Each path is a new rotation, seen through one point. The rows after it are directions, each followed by how far the rotation turns it, in degrees each step (0 if it stays put).
Each turn is a multiple of 5 degrees from 10 to 175, or 0.
Each row of a path follows its step; steps can be skipped.
Rotation 1:
step 0: [-27 -23 -31  16 -19 -15 -23 -55 -15  -8   1  -5 -19 -24  30 -16   7   7
   0 -14  29  49  16  19  13  14 -23  25  -3  13  -8 -12  14   2   5  -3
  11 -13   8  -9  14 -27 -53   8  15  -5   0  17   6  -6   3   6  16   3
  -6 -33   9]
step 2: [ 10  -4   3   2 -41  24  16  33 -14   2  -2  26 -24   5  25   5   5   8
  -1   4 -28 -26 -22  15 -27 -15  28 -25  10  -5 -12   3 -14  16   3 -20
 -19 -19   8 -14  33 -37  45  -9  18  -3  -2   8   1 -42  -7 -28  -2   1
  17  12  35]
step 8: [ -3 -22   0  -7  -7  18 -33 -46 -23  28   0 -13 -20  -4  -8 -15 -25  29
  -2 -13  17   6 -25  12 -13 -25 -16   0 -26   3 -15 -27   7 -13  -5 -26
 -21 -40  19  -7  10  15 -25 -29 -21   4   2 -15  22 -16   9  -6  -3 -19
  26 -42 -28]
step 9: [  1   0  31 -31  31 -26  -6   3  10 -31  14   9  22   0  33  56 -10  14
   7  23  -5 -11 -16  33 -15   9  24  -6  -1  12  10  23  16  17  15   4
  -1  -5  12  23 -36 -15  -5 -29  24   9  38  17  23  -6  -4   3  16  24
  -8 -16 -14]
step 11: [-37   3  -2   3  -1  10  -2  -1   5  25  -3  11   0   8 -17 -13  29  17
  24 -22  -3  -2 -32  25  15 -20 -50  21  11  -4  -5  13 -29   2 -23  -6
 -15 -14 -43 -21  -6  35  -4 -27 -15   2  -2  10  17   6  28  25 -39 -26
   6  29   3]
step 14: [ 22  -4   0  24  11  -6   8 -12 -17   2 -35 -17  -2  28   5   1  19  18
  -5  17  25 -67 -13  14 -29  11   2  23  11   9   4  -5 -17  -1 -38 -16
  25   4  -7  -3  -3  24   5   0 -11 -20   5 -10  28  17  15  41  22   2
  -7  23  40]
step 23: [ -4   9 -10  33   1  38  -8   6  32  -7 -11 -23   5 -19  -3 -60 -24 -10
  20  22 -12   7 -19  -9   6   6  -1 -17   9  13  -5 -43 -18 -16  15  -3
   4 -11  29  -2  -9  30   2 -32 -15  30  43   8  11  -9 -16 -27  -6   5
  15 -13  22]
step 30: [ -9  11 -14  -9   6   0 -12 -32 -32   5   3 -14  83 -27 -19  -3  26  -6
 -17  12  -7  -6   7   3   6  -2   9 -12  -6  35  15  -1   6 -40  10  -5
  -1  10  11 -26 -16 -25 -26   0  17 -31  16 -19   6   4 -17  -8 -32 -12
 -18   0  16]
step 31: [ 25 -13  -8  19   5   5  -3  -3  13 -11  -4  -9 -11   6  -1 -12 -54   3
  21  26  -9  24  32  -5  14  -5  46  22 -11   1  33 -24 -10   4  34   7
 -13  20  38  36  41   5   6  -5   5  13   1  -2   1  13 -50   4 -17   7
  16  -2  12]
[  1  13  -6  -3 -11  -5 -12  -5  -3  -1   7   1   5  -1   0   4   8   2
  -1   4  -3  -3  -5   1   1  -3   4  11   0   5   4  -1  -4   1  -6   4
   5  -2   2   7  -6   8   2  -2  -4 -11  -8   3   5   1   9   2  -5   6
  -2  -5  -3]
135
[ 9 -4 -6  0  2 -2 13  2 -5 -2 -2  9 -7 -5  3 -8  2 -4 -4  0 -2 -4 -3  0
  7 -2  6  8  0  5 -2  3  7  6 -8 11 -9 -4 -4 14  2  0 -5 -3  5  2 -4 -2
  0  7 -2  3  5  7  0  5  8]
100
[ 0 -4 -3 -4 -1  6  3 -5 -3  8 -4  0  0 -1  6  6  1 -8 -8 -2  6  0  4 18
 -2 -6 -8  1  5 -5 10 -4 10  0 -1  6  4 -9  2 -5 -6  9 -4  8  4 -5  0 -1
  0 -1  0  2 -5 -4 10  5 -2]
135
[  5  -3  -8  -1  -4   1   8  -6  -5   5   8   6  -1  -1   0  11 -11   2
   0  -5   6   4  -7  -9  -3   8  -8  -6   2   2  -2   4   9   4   7   0
   0   0   0   6  -7   6  -1   0  -5  -1   0   6  -1  -6  -1   5   8  -4
  -9  -9  -3]
90
[  4  -5   0  -6   4  -1  -3  10  -6  -7  -2  -7   2  -6  11   6  -8   7
   3   5  -8  -7  -1  -6   1  -2  -2  -4  -2  -3   3   4   0  -8   0  -5
  -5  -5   6   2   5   1  -1   3   0 -13  -3  -5   6   6  -5  14   1  -5
   4   0  -5]
65
[  0  10   4   6  -5   3  -1  -5 -11   0   9   4   0  -2  -6   0  -5   1
   7   5   5   6   6  -1  -5  -6   6   4   4  -6  -1   0  -5   3  -1   1
   1  -1  -3  -4   2  -3  -2   7  11  -9  -3  -3   4  -2 -12   2  10  -8
  -4   8  11]
25
[  4  -5   6   3   3  -1   0   1  -3  -4  -5   8   8 -12  -5   4  -4   3
   8   0  -4   8  10   3  -2   9  -2   6  -6  -2   4   4   7  -4   0   0
  11   5  -4   8   1  -5  -3   5   7  -5  -4   2  -8   1   5  -7  -4   8
   0   2  -9]
120
